Turns in one plane each, and the order they were made in; the first pair answered
turn Q:
[ 0.38  2.88  1.73  2.97  0.91  0.49 -1.30  1.05] |-> [-1.26 -0.89  0.69 -0.27  0.15  1.18 -3.99  2.10]
[ 1.22 -2.27 -2.75 -0.77  0.41 -2.28  3.35 -1.10] |-> [ 1.82  0.33 -0.81  3.27 -0.23 -2.93  2.90 -0.08]
[ 0.08  1.78 -0.03  0.93 -0.44 -1.03 -0.54 -0.99] |-> [-0.75  0.28 -0.14  0.15 -0.65 -0.93 -1.75 -0.25]
[ 2.13  0.36 -1.62  1.69  3.34 -1.61 -1.14 -2.68] |-> [ 1.60  0.18 -0.75  3.07  2.21 -1.97 -3.35 -1.03]
turn R:
[ 0.39  0.05 -0.45 -0.64  0.80  1.44  1.49 -3.00] |-> [-0.62 -0.12 -1.47 -1.22  1.44 -0.44  2.13 -1.80]
[ 0.69  1.95  1.68  0.59 -1.16  1.09  0.45 -0.98] |-> [ 1.02  0.40  0.28 -0.62 -1.09  1.53  0.48 -2.58]
[-0.40 -1.37 -0.49 -1.84  2.17  0.75 -2.33 -0.36] |-> [-1.18 -1.07 -0.88 -1.79  2.45 -0.22 -1.79  1.14]
turn L:
[-0.44 -0.93 -1.11  1.39 -1.52 -1.19  0.29  2.36] |-> [-0.66  0.65 -0.71  1.66 -0.13 -1.36  0.38  2.98]
[ 0.72  0.46 -0.84 -2.17  5.10  0.78 -1.46 -1.60] |-> [ 1.16 -3.14 -2.11 -3.35  0.21  0.63 -1.09 -2.96]
[-1.29 -0.57 -0.79 -0.41  2.32 -1.76 -2.10  2.76] |-> [-1.32 -2.26 -1.60 -1.41  0.52 -1.64 -2.30  1.97]
[-0.04  1.54 -1.30  1.40  1.77 -2.05  0.26 -0.16] |-> [-0.36  0.32 -2.21 -0.26  2.34 -1.69 -0.15 -0.46]
turn P:
[ 0.02  0.40  0.33  1.93 -1.67  0.98  0.94  1.36] |-> [ 0.66  0.00 -0.54  1.26 -1.53  0.90  2.05 -0.06]
[ 0.81 -0.67  0.72  0.98 -1.35  0.78 -1.84 -0.40] |-> [-0.12 -1.06  1.09 -1.11 -1.89  1.13  0.28  0.31]
[ 0.50 -1.22 -0.19  0.10 -1.00  0.62 -2.32 -1.55] |-> [-0.92 -1.27  0.84 -1.47 -1.66  1.28 -1.50  0.23]
[-0.82  0.78  0.13  0.60  0.52 -1.51  1.08  1.14] |-> [-0.06  0.54 -0.66  0.55  0.79 -1.69  1.46  0.08]
Then:
Each pair is 2 to 3 turns apart.
[ 2.26 -0.19 -1.77  2.57  0.97 -2.67 -0.90 -1.52] |-> [-0.49  0.83 -0.54 -2.44  1.37 -1.00  3.69  1.46]
P then Q then Q
[-1.31 -0.01  0.22 -2.71  1.98  1.13  0.42  0.62] |-> [-0.40  2.05  1.84 -0.71  1.28  2.29  0.53  0.09]
R then Q then R
[ 0.82  0.89 -1.56 -0.84  3.48 -0.29 -0.35 -2.62] |-> [-2.37  0.36  1.04 -3.39  1.38  1.05  0.27  2.00]
Q then P then L
[ 1.25  1.60  0.54  1.13 -1.01 -0.72  3.13 -0.36] |-> [ 2.38  0.77  0.50  2.21 -1.28  0.40  0.33 -1.94]
P then R
[ 1.35  1.36  0.88  0.73 -0.10  0.75  0.12 -0.89] |-> [ 1.32  1.44 -0.13  1.48 -0.15 -1.06  0.64 -0.59]
R then R then Q
[-0.76  1.84  0.02 -0.09  0.34 -1.68  1.74  0.79] |-> [-0.91 -1.05 -1.04 -1.19 -0.16 -1.47 -1.38  0.56]
P then Q then Q
[ 0.66 -0.83  1.69  2.07 -2.90  0.89 -4.05  0.56] |-> [ 0.31 -3.02 -0.51 -1.60 -1.18  1.70 -4.14 -0.74]
Q then P
[-0.10 -1.24 -2.51  0.51  4.20 -1.73 -4.89 -0.13] |-> [-3.17 -0.89 -1.00 -4.18  2.68 -1.12  0.41  3.89]
R then P
[ 1.53 -2.38  0.24 -0.79 -1.71  1.04 -1.98 -3.09] |-> [ 2.14  1.50  1.60  1.86  0.73  0.54 -0.95 -3.15]
Q then Q then L
[-1.46 -1.20  0.72 -2.41  0.39  2.27 -0.92  0.39] |-> [-1.65  0.60  0.41 -2.49  1.76  0.99  1.85  0.62]
R then R then Q
[-2.09  1.61  1.03 -0.38 -1.17  2.93 -2.32  1.64] |-> [-2.33  2.58 -0.97 -0.94  0.17 -0.30  2.88  1.57]
P then R then R
[-0.39 -2.17 -2.34 -1.35 -0.25 -1.38  0.63  1.50] |-> [-0.06 -1.47 -1.84 -0.03 -1.47 -1.97  1.83  1.22]
L then Q
[ 1.71 -1.34 -0.51  2.34 -1.53 -0.94 -2.49 -1.02] |-> [ 2.51 -0.12 -1.22  1.43 -0.65 -0.81  0.64 -2.58]
Q then Q then L
[ 2.13  0.27 -2.32  2.06 -0.20  0.21  0.89 -4.83] |-> [-2.50 -0.64 -0.35 -3.16  2.87  2.62 -2.32  1.23]
P then L then Q
[-1.77 -0.22  1.76  1.91 -1.06  2.66 -1.12  3.28] |-> [-0.66  0.13 -0.68 -1.14  1.66  3.03  4.09 -0.58]
Q then Q
[ 2.45 -1.37 -1.58  3.46 -1.76 -1.49 -1.23 -3.41] |-> [-2.02 -0.50 -0.29  2.13 -1.86 -4.12  0.02  3.61]
R then R then P
[-2.02 -2.34 -1.55 -0.78  0.62 -3.20 -0.70  2.81] |-> [ 0.03  0.53 -0.85  3.02  0.53 -4.53  0.48  1.18]
P then Q then Q
[ 1.16  0.69  2.05  1.70 -1.71  2.19  0.47 -1.57] |-> [-0.79 -3.09 -1.17 -2.53 -0.92  0.45  0.96 -0.56]
Q then Q then R
[ 1.10 -0.42  0.28  1.62 -1.22 -0.31 -0.41 -0.89] |-> [ 0.18 -0.81  1.21  0.04 -1.94  0.82  0.19  0.20]
P then R
[-0.85 -2.43 -2.13 -2.05  0.49 -1.67  0.78 -0.23] |-> [ 0.21  0.80 -1.52 -0.33  1.84 -1.91  2.63 -1.24]
Q then L
[ 0.38 -0.86 -1.93  1.68 -1.41 -3.49  0.98 -0.44] |-> [-0.58 -0.76 -2.22 -1.05 -0.06 -2.75  2.82 -0.39]
P then Q then Q
[ 0.53 -0.45 -0.55  1.54 -1.93 -1.99 -1.20  0.48] |-> [-0.62  0.55  0.20 -0.12 -2.20 -1.07  1.48  1.94]
P then Q then R
[-0.94 -3.60 -1.20 -2.40  0.47  0.26 -1.51  0.91] |-> [-1.44 -1.51  0.28  0.97 -1.82 -1.73 -0.25  3.53]
R then L then L
[-0.92  1.14 -0.09  0.41  0.59 -3.58  4.45  1.96] |-> [-0.18  0.13 -1.91 -0.69  3.24 -3.81  3.27 -0.15]
Q then L then P
[ 0.84  1.60  0.26 -1.02  1.40  0.68  1.58 -0.84] |-> [ 0.16  1.15  0.38 -1.71  2.05  1.09  0.63  0.05]
Q then L then P
[-0.33 -2.52 -1.39 -0.58 -2.37 -0.52  0.74 -0.06] |-> [ 0.54  1.36  0.56  3.11 -0.73 -1.18  0.79  0.59]
Q then L then P
[-1.48 -0.55  0.97 -2.37  2.62 -0.48 -0.99 -0.18] |-> [-0.54  0.15  1.00 -0.49  3.15 -1.15 -1.93 -0.56]
R then P then P
